Named moves (each a turn or a mirror), then the moves between two rows, first move first; the first pair answered:
move X:
[ 40 -12   4   4  21  -9  15   0]  ->  [ 35 -18 -16  10  13   2  16  -7]
[-19  25   6   5 -14   9 -15  -4]  ->  [-20  27  12   3 -14   8 -15  -3]
[  4 -19   6   7  32  -9   7 -11]  ->  [  4 -21  -6  11  24  -2   9 -14]
[ -3  16  19  19 -11  19   2   6]  ->  [ -3  16  21  18 -12  20   4   8]
move N:
[-10   3  -6  -1   3  17 -19  10]  ->  [-13   7   5  10  -9  17  -8   2]
[-6  8 17 -8  4  1  0 15]  ->  [-7  9 20 -5  4  1 -1 13]
[ 2  9 11 13 -8 -8  8 -6]  ->  [  7   4  -6 -11   9  -8 -10   5]
move Z:
[16 -4  0 -1  5 24  7 -2]  ->  [ 15  -6 -10  -4   4  22   5  -4]
[ 22 -20 -19  -2  17   7  13   7]  ->  [  5 -22 -37  -3  -2   9   9   3]
[ -6  -7 -23  -3 -19  -5  -6   1]  ->  [-12  -2   2   8 -24   5   7  13]
Then:
(2 to 4 moves a pair)
[-23   4  28 -12  -6 -16   3  14]  ->  [ 15 -21 -18  10  13  19  18   0]  X then Z then Z then X
[ 11  -4 -11   8   1 -27   1 -15]  ->  [ 17  -2   1   8   5 -26   8  -8]  Z then Z then Z then Z
[-36  23  -8  -7  -6  30 -24   6]  ->  [-11  12 -35  -7   8  36 -27  -2]  X then Z then Z then X
[ -9   5   4 -17   0 -22 -12   3]  ->  [-18  -1   9 -10  -5   5  -2  20]  X then Z then N then Z
[ -9  -6  12  29 -10  23  16   6]  ->  [  0 -14 -35  12  -3   9 -12 -15]  Z then Z then Z
[-10   5 -18  -4  -5  -5 -14  -3]  ->  [ 9  1 -9 20 -3  9  8 -4]  N then Z then Z then X
[ 13  13  -3 -24  25 -30 -22 -11]  ->  [-10  11   2 -35  18 -16 -26   9]  Z then N then Z then N
[  9 -12   8  36  -5  16  14   5]  ->  [ 10   1  31   3  14 -24  -6   8]  Z then Z then Z then X
[-12  -7 -34 -10  -3  26 -14   1]  ->  [ 26  -9 -26   2  16   9  -5 -15]  N then Z then Z then Z
[  6  11  16  -7   0 -37  -2  15]  ->  [-25   4 -15   8 -32 -14  -2   1]  Z then Z then Z then X
[15 -5 20  9  2  5 28  7]  ->  [ 21  -1   5  -7  15 -26   8 -12]  Z then N then Z then X
[  1  -5 -19  19 -20  22  -2 -13]  ->  [ 14   8  10   7  -6 -23 -14 -24]  X then Z then N then Z
[ -3  23  27 -37  21 -17 -25  14]  ->  [-13   4  11 -15   6  50   0  35]  X then Z then N then Z
[-15  13   5  10 -20 -24  -4 -22]  ->  [-29  17   8   2 -24 -15  -6 -11]  Z then N then Z then N
[ -8   5  14  13 -23  36  11  21]  ->  [ 42  -2  -9  23   1   5   7 -21]  Z then Z then N then Z
